In the rows, 128 means zero.
Rotation paths and how fast each direction turns (deg/step):
Each turn is a multiple of 5 degrees from 10 to 175, or 0.
Each row of a path follows its step; steps can be skipped.
Rotation 1:
step 1: [142 135 132 126 137 116 117 130 120 119 118 140 116 119 117 142 132 122
 115 127 148 127 126 124 135 138 128 123 123 126 121 128 129 127 110 141
 137 120 133 124 130 125 129 123]
step 2: [142 119 133 129 120 122 127 122 118 136 129 122 129 132 113 131 129 115
 129 118 140 146 139 123 124 126 125 138 141 129 120 124 133 138 118 138
 134 142 127 120 131 119 142 121]
step 4: [129 109 129 122 136 132 122 129 129 134 137 128 122 131 122 133 121 135
 115 118 116 116 132 126 122 148 125 126 135 141 136 122 114 130 132 124
 129 128 139 133 147 120 119 125]
step 6: [129 127 133 145 127 129 122 114 135 113 119 128 113 130 130 115 131 128
 127 135 134 115 134 130 139 140 141 121 119 119 126 117 117 121 129 131
 138 137 113 128 132 130 139 122]
step 8: [137 137 137 131 122 133 131 128 142 133 134 117 123 131 118 118 134 123
 128 130 139 129 121 127 133 122 117 149 137 142 123 135 123 143 117 137
 116 128 112 127 136 124 126 125]
step 12: [129 141 126 135 134 131 126 126 124 117 111 132 121 121 121 131 150 118
 128 141 125 137 137 129 127 129 130 116 123 126 139 133 109 134 130 111
 130 135 115 133 122 129 134 133]
step 13: [136 130 132 135 131 121 131 122 125 131 120 149 122 131 123 128 119 124
 106 130 120 138 120 131 125 130 109 135 121 124 129 133 108 141 115 120
 130 135 124 126 130 124 121 119]
step 14: [135 133 141 123 124 129 123 133 124 132 119 129 131 123 132 129 123 103
 123 121 123 124 125 122 124 119 107 126 136 138 110 139 137 131 118 129
 129 133 116 128 137 141 124 121]
step 17: [128 142 138 132 131 138 120 132 131 133 129 117 136 137 116 137 132 118
 111 145 134 130 140 132 125 138 148 122 138 139 122 120 120 134 136 133
 131 122 127 122 132 125 120 125]
step 19: [122 132 129 131 136 129 120 130 123 128 117 133 111 121 112 131 117 119
 130 112 136 122 121 122 140 126 127 123 113 123 124 125 119 142 111 139
 127 132 135 126 134 125 118 116]
[131 128 133 128 126 132 127 125 134 130 129 124 133 129 130 126 130 123
 133 128 128 133 129 126 127 130 129 126 128 130 128 128 130 129 128 127
 129 128 126 124 126 132 129 127] => 120
[132 126 131 128 132 127 134 122 126 130 131 128 128 132 130 125 128 132
 126 127 128 127 131 129 127 129 127 125 130 126 127 123 128 130 127 130
 125 131 128 128 126 129 126 126] => 160
[129 130 133 130 128 131 131 129 127 130 126 128 128 126 129 130 127 132
 126 126 124 128 130 129 130 133 127 129 125 128 127 132 127 125 124 128
 129 122 132 124 129 127 126 125] => 115
[131 128 129 125 124 130 126 127 122 130 128 130 123 132 129 124 128 128
 133 128 130 127 129 129 129 125 128 123 125 128 125 128 128 126 128 129
 132 127 130 125 128 125 131 131] => 80
[131 127 126 128 128 130 130 132 131 127 126 128 130 129 129 130 128 128
 129 130 122 126 132 123 131 125 132 127 125 131 129 124 125 130 130 128
 128 132 132 128 127 124 126 128] => 55
Rotation 2:
step 3: [128 137 132 133 137 112 121 121 133 108 127 121 125 120 137 121 144 120
 126 123 134 127 112 122 122 123 138 119 121 119 121 129 128 112 124 120
 120 133 123 138 113 123 127 114]
step 7: [129 125 123 119 134 102 133 130 124 115 152 133 127 119 136 121 124 142
 139 120 118 132 126 125 134 123 121 127 132 111 121 123 135 124 126 142
 119 126 124 141 124 124 129 130]
step 8: [132 129 130 121 141 108 126 114 124 128 131 117 135 128 138 136 129 125
 127 127 112 140 130 126 131 137 122 108 146 125 140 130 135 121 125 129
 136 122 145 116 129 135 123 123]
step 9: [132 123 133 138 130 133 119 127 142 118 136 131 127 130 138 136 128 132
 134 137 129 133 109 124 141 133 143 109 133 131 131 123 147 124 142 132
 108 124 131 122 132 137 134 130]
step 13: [135 133 130 129 134 132 126 124 135 120 137 130 109 115 141 118 118 129
 138 128 122 137 109 134 140 123 119 134 123 137 140 128 114 108 130 123
 119 123 136 130 139 136 131 120]
step 15: [131 124 121 120 132 140 129 118 131 125 123 122 122 113 135 135 126 126
 144 131 131 132 135 135 133 136 131 120 129 116 132 121 133 123 115 161
 121 122 116 124 129 133 116 123]
step 16: [142 132 126 140 130 123 118 137 129 121 121 121 114 110 124 118 139 125
 131 139 119 136 134 129 132 135 126 107 122 135 121 132 127 118 121 129
 127 124 133 129 148 129 125 111]
step 17: [145 123 134 138 128 138 125 130 126 132 142 124 113 121 127 126 111 147
 128 126 117 118 118 134 135 125 134 115 140 123 122 118 117 133 137 133
 130 136 136 132 130 123 115 119]
step 18: [126 136 130 118 146 129 115 125 138 126 139 130 119 134 132 129 122 126
 131 136 121 127 136 142 123 128 124 122 134 109 135 142 126 136 126 142
 128 147 120 137 134 141 119 118]
step 19: [121 141 116 124 140 123 112 131 133 137 118 114 122 113 134 136 126 126
 114 123 127 135 116 133 136 120 128 107 113 130 132 129 128 132 125 133
 115 126 126 126 124 129 118 115]
[128 130 129 124 127 125 127 123 126 133 128 129 131 130 128 123 127 127
 130 127 130 126 128 129 125 132 124 127 126 124 127 129 130 127 130 132
 128 131 128 133 123 127 125 129] => 100
[124 130 126 127 127 125 130 129 127 128 131 127 130 133 130 127 128 127
 134 127 128 129 127 127 130 129 127 127 132 135 129 125 131 126 127 130
 126 131 131 125 128 126 134 130] => 20
[127 128 129 125 128 132 122 131 126 130 126 128 124 127 126 130 128 127
 134 131 123 126 126 129 133 127 126 127 128 127 126 129 127 129 124 130
 126 128 133 129 127 130 127 129] => 10
[130 130 128 125 127 126 127 125 127 128 127 127 126 126 127 126 132 123
 126 127 125 127 130 129 134 131 128 131 129 128 134 129 128 131 131 126
 126 128 128 129 129 123 132 123] => 135
[127 127 131 134 127 124 119 130 131 132 129 125 129 130 131 129 127 128
 127 126 129 133 129 130 128 130 128 129 131 124 127 125 128 132 128 127
 127 128 128 129 131 128 128 129] => 40
[125 130 134 127 129 125 133 130 129 132 128 131 126 121 129 128 129 129
 130 128 128 125 130 133 126 127 130 126 130 130 127 129 126 131 129 127
 129 130 129 130 131 126 130 131] => 65
[131 123 131 129 127 127 128 130 131 128 129 129 129 128 129 126 127 131
 129 125 128 125 127 124 129 133 129 128 129 130 134 130 129 125 124 125
 132 131 133 130 128 129 126 126] => 85
Rotation 3:
step 0: [138 125 138 122 141 118 140 133 146 126 131 129 131 138 115 133 138 124
 116 120 133 124 132 125 129 133 119 132 132 129 151 124 115 135 127 121
 136 119 126 125 123 123 138 120]
step 2: [128 124 131 134 127 127 138 133 126 120 114 132 120 144 130 129 119 132
 127 139 123 133 121 125 120 133 131 126 131 122 121 146 144 135 118 109
 120 131 128 110 138 134 127 119]
step 12: [130 129 116 130 139 131 117 145 136 136 122 113 121 136 121 124 133 110
 139 126 131 133 132 125 123 140 130 128 136 116 141 129 136 128 132 124
 132 142 126 139 135 134 117 124]
step 13: [116 129 133 117 129 139 123 129 131 131 113 137 135 135 122 134 122 143
 119 141 132 137 125 130 130 129 139 127 119 129 142 126 130 137 124 104
 142 122 125 122 131 132 121 129]
step 14: [130 128 136 122 116 129 138 131 129 130 123 133 131 109 122 125 126 126
 135 125 142 143 121 132 130 129 120 127 134 127 127 126 144 104 112 127
 124 121 135 123 133 111 129 123]
step 16: [128 137 132 125 126 137 133 126 128 120 115 134 129 123 126 142 149 129
 123 119 133 117 148 136 122 132 141 132 129 124 145 127 125 121 144 123
 125 126 116 116 127 135 132 126]
step 18: [132 126 135 139 115 133 126 130 140 125 123 135 136 132 125 116 126 123
 133 139 122 133 123 113 135 134 119 136 124 117 119 140 127 125 140 113
 121 115 116 137 131 132 112 124]
step 19: [141 120 135 122 129 131 133 135 122 129 126 135 135 143 120 141 135 131
 113 132 142 133 150 120 128 127 129 125 119 131 117 134 126 125 127 130
 122 123 137 113 118 113 127 122]
step 20: [140 135 129 124 125 115 125 142 134 140 126 120 108 122 136 128 133 114
 125 127 132 134 129 133 143 140 130 132 124 114 135 136 128 121 134 138
 137 143 138 125 136 127 133 128]
step 23: [132 115 128 138 125 136 119 131 133 133 120 128 125 136 120 126 122 113
 131 144 126 130 122 125 136 140 122 125 144 127 133 126 141 127 114 127
 124 131 143 111 145 130 133 126]
[128 132 129 126 132 130 130 126 128 130 131 126 132 125 128 130 127 127
 128 128 127 126 126 129 125 132 130 129 126 123 129 130 124 126 127 123
 134 130 131 129 126 131 128 130] => 90
[128 125 122 127 131 126 128 124 128 126 129 131 129 129 125 131 128 125
 128 130 126 125 131 125 130 129 124 125 128 125 125 128 125 122 128 130
 127 130 129 123 130 127 127 128] => 90
[129 127 130 125 129 124 126 125 128 130 131 128 128 133 129 130 125 127
 127 133 130 127 126 127 120 132 126 126 125 132 129 127 130 131 128 128
 128 127 128 126 127 126 131 129] => 170
[126 129 130 131 127 127 127 128 126 125 128 127 132 132 129 133 128 131
 131 125 122 130 131 130 129 130 130 125 124 127 126 129 131 130 129 127
 132 124 124 125 129 127 127 127] => 130
[129 128 129 125 129 127 126 129 132 128 128 124 132 130 127 126 126 128
 135 128 127 129 129 130 131 130 122 129 126 130 131 130 126 127 128 130
 125 126 130 131 129 133 130 129] => 125
